Some points, each followed by its number:
[-43  -9  38  76  13 -23 -45  57  40   1   4  61   2  22  23 -19  28   7
  95  -2  16 -16   2   9 -25   7  37  21 -11   2   6  80 -31 -45  12 -14
  -7 -28  45 -12  26 -25  19  35 -24 -41 -20  15   8  17   5  14  33 -33
  12  32  32 -36  -2 -31  16 -65 -28  -7] 0
[  34   -8  -54   -7   -9  -41  -66   51  -30   35  -18  -57    9  -43
   -6   46  -63  -39  -37  -19   38    8   36   -8   24  -19   32    1
  -45  -44   26  -16    6  -11  -80  -12   -4   73  -36  -40  -22   40
  -14  -30  107   43   40  -36  -46   -8   -3   -6 -103    2  -38  -56
   10   26  -12   45  -24   70   35   -7] 1
[  0  47 -14  -8  33 -23 -11 -43  17  34  60  23  35  13   8 -40 -28 -22
 116 -66 -21  31 -13  -8 -48  26  23  28 -38 -17  34  -7  27 -36  -6  10
  -4  27  18  78  24 -13  49  -8 -61 -23  27 -52 -20  19 -32  86  -6 -52
 -50  13   4 -77 -34 -42  28 -76  34   8] 2
[-16  13  25 -50   5  31  40  39  17   5 -31 -34   3 -46 -12 -38 -47   8
  44 -26 -12 -43   2 -19  48  -4  12  14   5  36  26 -12 -27  75  29   7
  14 -85  27  17  27  13  12 -58  60   0  22  56  21 -27  21  -9  -6  -3
  44  37   7 -28  -3   8 -71  23  -5  -2] 3
[ 36 -94   0  59  28   6   4  53  13  11   7 109 -15  14 -24   1  72   6
 -16  20  48 -28  30  24  25  31   0   5  50  11   2 120 -26 -56  21  -7
  -4 -62 -11 -22  15 -13  36  52 -53  -7 -33  24 -22  -2  41  19  -1  -7
 -17  55 -26 -27   0  34  56 -53 -34 -27] 4
[  73   24    8   24    8   21    0   82   28   -1  -96 -108   21  -33
  -42    5   10   -2   22  -34  -51   14  -39   34  -10   89  -47  -14
   16    4   22    5   -6  -16  -16  -18  -21  -70   19   98  -31  -41
   -5   51   10   40   -5   10    8   25   28  -23   67   60   78  -35
   14    0   58  -34  -63   24   -3   -1] 5
[ -4  30   5  -9  18 -38 -33 -33 -47 -58  66  20   6 -11 -37  12 -73 -37
  22 -21  27  18 -24  -5  27   1  26 -44 -15 -22   5  40  13  -8 -68   8
  12  18   2 -37  -6  28  67  60 -12  39  16 -34 -43  12 -11 -13 -37 -36
 -60 -50  -7  26   6  42   6  12  28  31] 6
[ 62 -24 -15 -19 -36   9 -15 -26   6  39 -58 -70   3 -46 -58  79  57  63
 -57  13  11   6 -39  71 -17  21 -80 -15  10  16 -17   9  52 -42 -54 -51
  -9 -21  10  96 -22 -62 -21  62 -21  18  38  -2 -28  17  16  -1  51  43
 -13 -62 -21  19  77 -32 -47  50  27  36] 7
[ 48   4 -20  -1   7  39 -36   2  37 -19 -85 -18  12  17 -12  49 -28 107
 -37  19 -52  10 -32   4 -60  28  16  -5   7 -14 -23 -44  55  28 -33 -52
  32 -17 -35   5 -53 -49 -29  33 -51  41  -3  18   1  41 -55 -32  28  28
  -1 -55  15  26  53 -37   7  18 -13  70] 8
Which three points above are nearest to each new point, looking only along the 5 directions in which the numbered points spread most? Their numbers follow each, smallest number first.
[-14 -15  -8 -11  -6  45  45 -78   5 -48   3 -18   8  53   8 -13  51 -68
 -52   6  27  25  10  13 -32  10 -38  28  10 -33 -30 -27 -38   0 -26 -36
  38   5  -4  -7 -18 -40 -54   6 -26 -27 -80 -21  -2 -11 -16 -21 -11  32
  35  25 -11   3  21 -55 -50 -31  -9  57] 0 6 8
[ 18 -17 -19  57 -20 -20 -53  85  34  48 -17  28  -7 -28  25  10  25 -42
  -9  14  24 -12  45  55  -5  -5 -11   6  11 -12  36  19 -18 -42  11   9
 -24   3  -3  -7   2  -7 -60  45  27 -15   6   5   2 -10  52  15   7  23
  19  12  32  48  20  23  37   1 -40 -28] 0 4 6
[  9  20   9  29   1   5  60  -3  31 -28 -29  57 -10  51 -17  22 -20 112
 -37  16 -46  11 -34 -38 -12 -15  50   6  18  34 -34 -56  60  23  70  15
   1  35 -54 -32  -2  24   5 -44 -51 -13  21  -1  33   4 -65   2   4   8
  -4 -35  -6  47 -33   4  86 -13 -32 -16] 0 6 8
[ 12 -41 -29  50 -14  -7 -73  95  37  53 -34   9 -19 -27  25  13  24 -14
 -11  23  22 -11  65  34   1 -29  -1   8  -8 -21  41   3 -16 -26   1   3
 -33 -12 -15 -38  -4 -10 -51   6  28 -11   4  12   5  -6  35   8  -3   8
   7  -4  21  35  12  28  25  11 -33 -30] 0 4 6
[-17 -67   9 -10 -45 -18  -1 -17 -95  11  22   1  -2   5   7  31 -37 -67
 -18  12  28  12 -28   9  34   2  53   1 -36  -7 -21  15  -4 -13 -52  -2
 -13 104 -11 -12 -14   6  -4  -5  79  81  29 -15  -6 -32 -15  -5 -51 -17
 -63   4  12   8   2  11 -12  28  38 -32] 1 3 6
[ 68 -47 -12  30  35  -9  61  13   3  23  24  54 -24  41 -46  -1  74 114
 -54  12   1  -8  16 -61  42   4 -26  -6  35  26 -17  40  14 -55  58  15
 -30 -10 -38  -7   5  53  69 -37 -37 -20  -9  -8 -14 -18  -4   8 -13 -20
 -26  -5 -60 -21 -57  56  53 -18  -9 -63] 0 4 6
[-70  91 -26   1  18 -52 -59 -14  13  10  43 -21  45 -25  29 -52  10  28
  67 -26 -48  29  -1 -45 -69  -6 -28  10  -8  18 -26  30 -29 -21  44   6
  14   2  61  20  31  39  42  33  15 -48 -17  -4   4  49 -19   0  17  12
  19  23  35 -75 -41 -31  14   0  44   8] 0 2 6
[ 38  21  -1  23 -34  12  67 -16   5 -10  -4  -8  -6  61 -27  -2  66  33
 -70  -2 -14  39 -50 -14   5 -12 -49  47  30  37 -45 -29  -1 -50  62  32
 -21  50 -11  43  -4  16  19   2   1 -44  13 -23  28 -19 -12  38  12  18
 -23  -4  -3  34 -23   5   4  -8   4 -17] 0 5 6
[-38  42  11 -61 -12  23  44 -65  19 -27   9  85  21   2  15  -2 -84  71
  -4  10 -10 -51 -31 -22 -17 -18  47  19  32  18 -64 -41  30  85  30 -19
  80 -10  -1 -13  21   8 -31   7   4   0  29  57   6 -18 -17 -11 -20   5
 -10  45  28  27  11 -11  14   2 -24  84] 0 3 8
[ 29  -1 -40  -6  -2  -3 -10 -21  24  24  12 -38  -3  -7  40  -7  13 -25
 -40  16  17 -19  90  -7 -27 -13 -21 -22 -23 -75  40 -82 -14   8 -36 -33
   8   6 -23 -41 -25   8 -93 -41  17 -10 -62 -22 -21 -19  10 -57 -28  25
  72 -19 -13  25   4 -15 -26  13 -27  23] 1 3 6
[ 69  57 -26  36 -21 -51  33  33  19  55  16 -13  -4  -2   1   5  29  51
 -49  -2 -27  10  13 -11   5 -11 -46  -6  15  17   4 -61  17 -60  61  38
 -44  66 -18  40  10  62 -36  -5  44 -29  33 -32  12 -30  23   7   6  31
  22 -37   7  70 -31  38  39  30 -17 -43] 1 5 6
[  20    0   16   21    8  -18   23   84  -31  -33  -64  -61   20  -39
  -55   17  -70 -106   38  -64   20   17  -36   22   51   63   57    3
  -11   -5   26   52  -16   10  -43    6   -2    0   -4   18    0    7
   33  -11   71   56   30  -23  -19    6   -3    3  -54   25   26  -16
    8  -11   -3    8  -43   26   26  -42] 1 3 6
[ 50  41  38  54   8 -13  98  78  21 -10 -37 -34  -5   4 -47 -20  18   6
  11 -39 -46  11 -40   2  38  46 -10  -1  25  61   9  -6   0 -22  87  53
 -48 -19   0  63  20  29  23 -26   9 -14  21 -14  44 -12   7  13  44  35
  75 -13  -6  20 -31   8  14  -6 -21 -88] 0 3 5
[ -6 -68 -21 -47  -3  26  14 -66 -53  63  56  19 -10  15  26 -20 -17 -58
  25  -3 -19  23   8   4  -1 -14  31  16 -45  -5  46 -54  30   6   0  36
 -45  71 -31  37   0 -26  -2 -63 -33  48  38 -35   8 -27 -33  76 -15 -48
 -91  22 -19 -39 -21  -7  45 -34  38 -51] 0 2 6
[ 29  -2 -41  -7   3  -3 -11 -21  25  22   9 -36  -2  -5  39  -5  16 -28
 -43  16  19 -13  90  -7 -29 -10 -25 -23 -23 -70  47 -84 -15   7 -38 -33
   9   5 -24 -42 -28   8 -94 -43  14  -9 -67 -22 -24 -18   2 -57 -26  25
  74 -21 -13  25   4 -17 -26  12 -27  19] 1 3 6
[ -38   10   13  -15   35   12    0  -91   11  -62   82   24  -17   24
    9  -38    1   -6   23   23    4    1   52  -27  -17  -15  -17  -64
  -16  -42   22  -34   -9   28  -37  -15   15  -63   -2  -74  -17   -4
    0    8 -104  -11  -89  -17  -16    4   -9  -70   27  -29   39  -30
  -41   12   14  -15   -1  -36  -26   53] 0 6 8
[ -39   13   11  -13   35   10   -2  -91   11  -62   78   21  -16   22
    9  -39    0   -3   19   21    7   12   50  -27  -20  -17  -15  -64
  -13  -40   26  -34   -9   27  -33  -12   15  -63   -1  -73   -7   -1
    2   11 -102  -13  -87  -17  -17    6    1  -67   27  -27   37  -31
  -38   11   12  -11   -1  -33  -24   49] 0 6 8
